In the data rows, the value 128 means zero.
Here are some points, one per row:
[95, 106, 111, 111, 97, 97, 121, 98, 200, 102, 131, 99, 176, 127, 99, 85, 95, 94, 101, 97, 132, 116, 169, 120, 109, 255, 124, 122, 109, 109, 99, 145]
[109, 84, 134, 151, 100, 99, 118, 89, 125, 136, 105, 104, 140, 117, 111, 204, 149, 109, 106, 137, 142, 85, 122, 181, 89, 132, 103, 109, 88, 95, 152, 217]
[105, 140, 124, 163, 101, 166, 108, 131, 98, 108, 100, 83, 115, 114, 124, 128, 126, 167, 210, 165, 110, 123, 155, 109, 131, 127, 106, 109, 188, 168, 79, 140]
[141, 123, 117, 104, 96, 140, 115, 125, 160, 116, 103, 118, 144, 131, 114, 108, 138, 98, 143, 171, 119, 157, 142, 231, 108, 140, 134, 140, 119, 160, 127, 152]
[136, 162, 117, 108, 89, 147, 125, 121, 121, 132, 96, 107, 142, 126, 134, 154, 175, 125, 105, 170, 141, 152, 153, 156, 117, 125, 133, 138, 137, 229, 124, 133]
[110, 204, 132, 118, 145, 85, 133, 122, 109, 166, 133, 130, 151, 172, 148, 110, 124, 142, 214, 104, 92, 139, 97, 97, 107, 133, 173, 111, 105, 106, 134, 81]
[162, 143, 148, 130, 113, 131, 173, 131, 153, 141, 111, 116, 175, 191, 199, 115, 119, 98, 137, 104, 116, 168, 146, 122, 109, 170, 131, 130, 109, 119, 173, 126]
[105, 136, 103, 112, 116, 119, 103, 104, 109, 145, 103, 138, 111, 123, 160, 118, 115, 133, 120, 132, 225, 101, 121, 99, 119, 102, 107, 73, 191, 198, 194, 119]
[182, 101, 158, 103, 204, 156, 105, 134, 159, 107, 170, 148, 75, 118, 95, 149, 122, 163, 101, 185, 112, 77, 99, 125, 75, 95, 92, 125, 84, 162, 147, 109]
[99, 121, 97, 115, 138, 98, 95, 112, 114, 94, 87, 219, 105, 161, 164, 94, 117, 155, 168, 108, 116, 133, 98, 95, 155, 109, 102, 87, 198, 182, 126, 106]
[142, 181, 167, 124, 111, 116, 195, 109, 118, 131, 226, 148, 130, 74, 87, 145, 152, 80, 107, 97, 155, 135, 88, 136, 130, 101, 102, 148, 154, 68, 95, 79]
[194, 85, 147, 92, 126, 116, 129, 97, 126, 98, 181, 120, 130, 105, 99, 237, 129, 147, 82, 122, 96, 131, 92, 155, 112, 118, 109, 111, 96, 96, 108, 94]
[95, 99, 88, 137, 255, 105, 104, 108, 121, 105, 77, 108, 109, 105, 155, 72, 111, 85, 132, 103, 224, 110, 88, 96, 120, 96, 95, 82, 112, 126, 85, 92]
[171, 126, 109, 130, 193, 124, 160, 121, 91, 130, 160, 140, 86, 150, 116, 91, 174, 100, 120, 140, 108, 155, 106, 109, 141, 180, 163, 135, 165, 139, 173, 168]
[130, 135, 138, 107, 151, 126, 115, 130, 151, 101, 153, 168, 135, 153, 95, 161, 160, 140, 129, 180, 119, 165, 123, 154, 121, 138, 146, 171, 153, 145, 130, 151]
[139, 107, 103, 136, 134, 164, 134, 91, 140, 157, 174, 135, 144, 121, 191, 90, 98, 134, 131, 122, 129, 154, 100, 131, 170, 142, 107, 97, 148, 99, 214, 129]
[105, 91, 224, 137, 125, 106, 92, 106, 181, 112, 106, 97, 134, 110, 98, 64, 100, 91, 135, 110, 167, 92, 158, 195, 145, 129, 120, 157, 118, 117, 76, 134]
[131, 142, 100, 127, 107, 84, 137, 105, 129, 126, 129, 141, 155, 127, 129, 142, 118, 104, 170, 149, 181, 83, 119, 154, 169, 132, 141, 159, 83, 111, 121, 231]
[160, 89, 146, 148, 107, 159, 104, 191, 156, 95, 115, 105, 127, 131, 130, 177, 146, 181, 151, 183, 97, 117, 117, 161, 127, 128, 94, 96, 95, 119, 114, 101]
[88, 192, 104, 102, 104, 130, 81, 194, 99, 146, 81, 105, 79, 162, 116, 152, 94, 98, 107, 96, 114, 86, 128, 90, 71, 86, 247, 98, 131, 114, 103, 89]
[112, 92, 84, 101, 141, 105, 107, 92, 65, 86, 192, 153, 80, 172, 57, 57, 99, 113, 115, 97, 97, 114, 93, 79, 71, 92, 82, 110, 95, 167, 220, 121]
[156, 135, 107, 103, 114, 137, 184, 164, 97, 136, 102, 159, 147, 123, 145, 94, 105, 161, 104, 114, 80, 206, 111, 109, 116, 151, 191, 103, 102, 97, 92, 106]
[106, 85, 175, 224, 126, 141, 114, 121, 138, 105, 106, 99, 117, 120, 118, 169, 133, 188, 189, 145, 97, 82, 154, 135, 106, 120, 94, 95, 110, 108, 104, 114]
[115, 136, 145, 149, 132, 150, 134, 132, 86, 196, 99, 107, 157, 108, 146, 106, 115, 163, 140, 112, 108, 172, 210, 110, 108, 155, 143, 108, 120, 90, 91, 104]
[112, 86, 197, 171, 99, 133, 114, 87, 188, 121, 151, 94, 170, 105, 113, 133, 131, 117, 90, 91, 103, 89, 117, 163, 93, 163, 106, 103, 95, 100, 145, 139]
[116, 152, 104, 114, 98, 127, 90, 149, 108, 99, 113, 173, 104, 128, 219, 92, 106, 101, 119, 109, 87, 130, 131, 99, 203, 99, 82, 76, 183, 110, 101, 111]
[165, 116, 96, 124, 118, 169, 128, 129, 117, 144, 104, 153, 121, 93, 84, 186, 108, 96, 93, 173, 106, 155, 145, 128, 156, 92, 101, 206, 135, 96, 97, 89]
[114, 140, 189, 125, 139, 87, 110, 122, 164, 103, 174, 123, 145, 119, 95, 134, 146, 111, 149, 172, 142, 147, 106, 142, 149, 113, 123, 144, 135, 144, 95, 180]
[95, 113, 156, 128, 109, 126, 101, 114, 109, 160, 97, 87, 153, 153, 105, 98, 166, 147, 191, 115, 130, 216, 168, 101, 103, 159, 142, 115, 111, 128, 100, 89]
[118, 118, 139, 228, 113, 116, 116, 100, 118, 149, 98, 99, 166, 136, 150, 100, 120, 117, 127, 101, 186, 152, 174, 113, 92, 181, 113, 114, 114, 114, 118, 152]
[100, 100, 141, 168, 130, 139, 106, 95, 127, 177, 129, 113, 116, 106, 82, 155, 155, 108, 124, 188, 166, 147, 169, 128, 107, 99, 122, 166, 182, 147, 108, 129]
[183, 144, 121, 86, 99, 129, 160, 115, 129, 117, 131, 121, 165, 133, 121, 113, 94, 89, 117, 108, 86, 120, 169, 238, 146, 166, 119, 141, 125, 102, 120, 124]
[133, 144, 158, 182, 183, 144, 116, 171, 110, 112, 94, 147, 124, 118, 141, 163, 139, 189, 113, 118, 173, 181, 133, 106, 118, 118, 111, 149, 122, 109, 118, 135]
[139, 109, 122, 117, 141, 124, 171, 189, 170, 125, 171, 156, 76, 153, 139, 110, 87, 168, 94, 115, 142, 107, 157, 115, 105, 101, 79, 189, 117, 206, 92, 117]
[213, 120, 109, 114, 110, 168, 139, 160, 113, 116, 168, 127, 95, 115, 117, 116, 98, 140, 85, 133, 107, 85, 103, 127, 98, 98, 73, 214, 143, 156, 78, 111]
[111, 141, 150, 112, 163, 142, 111, 144, 110, 120, 104, 141, 119, 121, 99, 185, 134, 132, 144, 213, 136, 120, 130, 129, 110, 120, 105, 167, 149, 138, 105, 137]
[119, 130, 105, 93, 132, 174, 120, 151, 105, 189, 98, 124, 110, 136, 130, 110, 147, 230, 177, 123, 112, 150, 95, 114, 108, 125, 154, 119, 106, 99, 105, 92]
[137, 130, 116, 118, 213, 128, 119, 121, 166, 161, 154, 127, 147, 145, 141, 84, 130, 81, 134, 115, 138, 146, 114, 125, 204, 103, 95, 75, 168, 134, 130, 118]
[105, 110, 184, 114, 129, 113, 110, 95, 163, 115, 166, 109, 134, 135, 89, 119, 156, 127, 134, 144, 138, 152, 145, 131, 107, 155, 134, 140, 162, 136, 98, 210]
[153, 184, 104, 128, 96, 87, 197, 88, 121, 111, 152, 115, 159, 119, 132, 121, 119, 130, 78, 127, 117, 113, 113, 131, 218, 158, 148, 123, 124, 120, 121, 123]
[106, 173, 96, 93, 103, 116, 133, 178, 107, 134, 97, 157, 109, 152, 126, 121, 154, 205, 98, 124, 109, 125, 144, 107, 107, 114, 207, 124, 135, 128, 108, 97]
[111, 134, 155, 133, 144, 128, 128, 208, 119, 125, 97, 96, 125, 109, 146, 140, 135, 106, 109, 150, 174, 105, 130, 146, 174, 115, 119, 184, 127, 180, 98, 102]
[125, 147, 113, 167, 108, 96, 164, 94, 154, 121, 152, 101, 171, 140, 190, 125, 110, 153, 104, 115, 157, 113, 156, 118, 205, 120, 156, 128, 116, 133, 127, 126]
[132, 76, 183, 101, 118, 117, 147, 231, 133, 102, 116, 111, 208, 131, 137, 163, 151, 161, 103, 101, 98, 111, 142, 106, 96, 125, 136, 113, 98, 95, 123, 89]
[149, 141, 114, 133, 126, 107, 185, 158, 109, 176, 122, 178, 147, 83, 118, 117, 103, 97, 122, 123, 90, 118, 152, 107, 190, 103, 199, 128, 102, 100, 96, 90]
[129, 71, 88, 152, 173, 134, 142, 121, 131, 148, 197, 146, 92, 137, 114, 103, 139, 84, 135, 136, 143, 125, 147, 117, 158, 122, 194, 177, 140, 189, 151, 119]
[128, 165, 117, 131, 109, 132, 138, 162, 123, 120, 102, 117, 129, 116, 212, 167, 128, 133, 107, 117, 179, 114, 216, 117, 119, 118, 131, 158, 116, 139, 131, 121]
[154, 148, 119, 137, 137, 160, 124, 118, 122, 201, 78, 132, 119, 137, 142, 126, 141, 152, 165, 177, 144, 163, 111, 140, 109, 132, 125, 116, 124, 155, 170, 138]
[147, 156, 120, 175, 145, 109, 135, 105, 130, 172, 153, 106, 131, 125, 128, 110, 127, 143, 192, 137, 129, 135, 77, 151, 146, 146, 130, 113, 117, 127, 183, 153]
[97, 96, 139, 130, 101, 113, 104, 98, 179, 128, 155, 89, 139, 120, 90, 120, 157, 126, 96, 119, 101, 113, 98, 176, 91, 172, 113, 97, 111, 104, 208, 147]
[100, 96, 124, 123, 183, 163, 124, 157, 123, 140, 161, 225, 179, 115, 171, 151, 131, 180, 113, 108, 113, 85, 129, 114, 114, 107, 127, 90, 110, 85, 179, 93]
[80, 101, 92, 123, 107, 89, 97, 125, 108, 82, 107, 187, 85, 148, 255, 84, 111, 112, 117, 105, 112, 127, 101, 87, 143, 105, 103, 93, 131, 117, 84, 102]
[105, 81, 83, 80, 74, 83, 104, 88, 88, 86, 106, 77, 71, 83, 78, 125, 137, 90, 86, 111, 87, 94, 98, 85, 92, 104, 88, 111, 65, 74, 240, 190]
[92, 165, 136, 107, 123, 179, 146, 108, 111, 130, 111, 108, 105, 147, 102, 232, 90, 114, 81, 91, 98, 124, 138, 107, 157, 102, 166, 153, 172, 118, 96, 127]
[130, 206, 169, 154, 193, 99, 123, 107, 138, 132, 171, 118, 130, 148, 104, 134, 149, 146, 166, 119, 121, 163, 100, 109, 130, 110, 115, 116, 146, 116, 145, 162]
[125, 139, 122, 118, 104, 102, 121, 113, 188, 111, 149, 104, 162, 124, 105, 97, 124, 98, 165, 133, 130, 136, 110, 200, 148, 143, 134, 122, 112, 151, 125, 183]
[102, 171, 155, 111, 128, 182, 120, 151, 104, 146, 90, 85, 118, 135, 113, 152, 114, 77, 88, 107, 109, 90, 98, 146, 194, 102, 169, 198, 154, 153, 100, 120]
[186, 108, 102, 118, 107, 188, 98, 168, 85, 97, 167, 182, 77, 139, 125, 132, 116, 118, 214, 118, 97, 115, 131, 100, 178, 192, 126, 126, 147, 102, 119, 185]
[110, 136, 91, 121, 100, 120, 113, 101, 91, 128, 81, 121, 80, 112, 114, 149, 136, 134, 126, 103, 131, 98, 124, 81, 86, 113, 136, 131, 173, 191, 238, 163]
[165, 114, 117, 122, 87, 150, 229, 126, 168, 115, 116, 184, 141, 124, 112, 98, 169, 83, 107, 108, 206, 156, 106, 128, 100, 137, 159, 154, 115, 80, 159, 80]
Along one direction, these points spread out more than along any other. Where along it does each point below lie, from 0 to 99? 50 is the average, and the first point above lies past it. One standard deviation of the points above along it is 16.
[109, 84, 134, 151, 100, 99, 118, 89, 125, 136, 105, 104, 140, 117, 111, 204, 149, 109, 106, 137, 142, 85, 122, 181, 89, 132, 103, 109, 88, 95, 152, 217] 83
[110, 204, 132, 118, 145, 85, 133, 122, 109, 166, 133, 130, 151, 172, 148, 110, 124, 142, 214, 104, 92, 139, 97, 97, 107, 133, 173, 111, 105, 106, 134, 81] 32
[129, 71, 88, 152, 173, 134, 142, 121, 131, 148, 197, 146, 92, 137, 114, 103, 139, 84, 135, 136, 143, 125, 147, 117, 158, 122, 194, 177, 140, 189, 151, 119] 47
[110, 136, 91, 121, 100, 120, 113, 101, 91, 128, 81, 121, 80, 112, 114, 149, 136, 134, 126, 103, 131, 98, 124, 81, 86, 113, 136, 131, 173, 191, 238, 163] 44
[137, 130, 116, 118, 213, 128, 119, 121, 166, 161, 154, 127, 147, 145, 141, 84, 130, 81, 134, 115, 138, 146, 114, 125, 204, 103, 95, 75, 168, 134, 130, 118] 44
[154, 148, 119, 137, 137, 160, 124, 118, 122, 201, 78, 132, 119, 137, 142, 126, 141, 152, 165, 177, 144, 163, 111, 140, 109, 132, 125, 116, 124, 155, 170, 138] 44
[95, 113, 156, 128, 109, 126, 101, 114, 109, 160, 97, 87, 153, 153, 105, 98, 166, 147, 191, 115, 130, 216, 168, 101, 103, 159, 142, 115, 111, 128, 100, 89] 47
[133, 144, 158, 182, 183, 144, 116, 171, 110, 112, 94, 147, 124, 118, 141, 163, 139, 189, 113, 118, 173, 181, 133, 106, 118, 118, 111, 149, 122, 109, 118, 135] 39
[105, 91, 224, 137, 125, 106, 92, 106, 181, 112, 106, 97, 134, 110, 98, 64, 100, 91, 135, 110, 167, 92, 158, 195, 145, 129, 120, 157, 118, 117, 76, 134] 76
[160, 89, 146, 148, 107, 159, 104, 191, 156, 95, 115, 105, 127, 131, 130, 177, 146, 181, 151, 183, 97, 117, 117, 161, 127, 128, 94, 96, 95, 119, 114, 101] 56
[118, 118, 139, 228, 113, 116, 116, 100, 118, 149, 98, 99, 166, 136, 150, 100, 120, 117, 127, 101, 186, 152, 174, 113, 92, 181, 113, 114, 114, 114, 118, 152] 59
[95, 99, 88, 137, 255, 105, 104, 108, 121, 105, 77, 108, 109, 105, 155, 72, 111, 85, 132, 103, 224, 110, 88, 96, 120, 96, 95, 82, 112, 126, 85, 92] 36
[115, 136, 145, 149, 132, 150, 134, 132, 86, 196, 99, 107, 157, 108, 146, 106, 115, 163, 140, 112, 108, 172, 210, 110, 108, 155, 143, 108, 120, 90, 91, 104] 38
[105, 110, 184, 114, 129, 113, 110, 95, 163, 115, 166, 109, 134, 135, 89, 119, 156, 127, 134, 144, 138, 152, 145, 131, 107, 155, 134, 140, 162, 136, 98, 210] 74
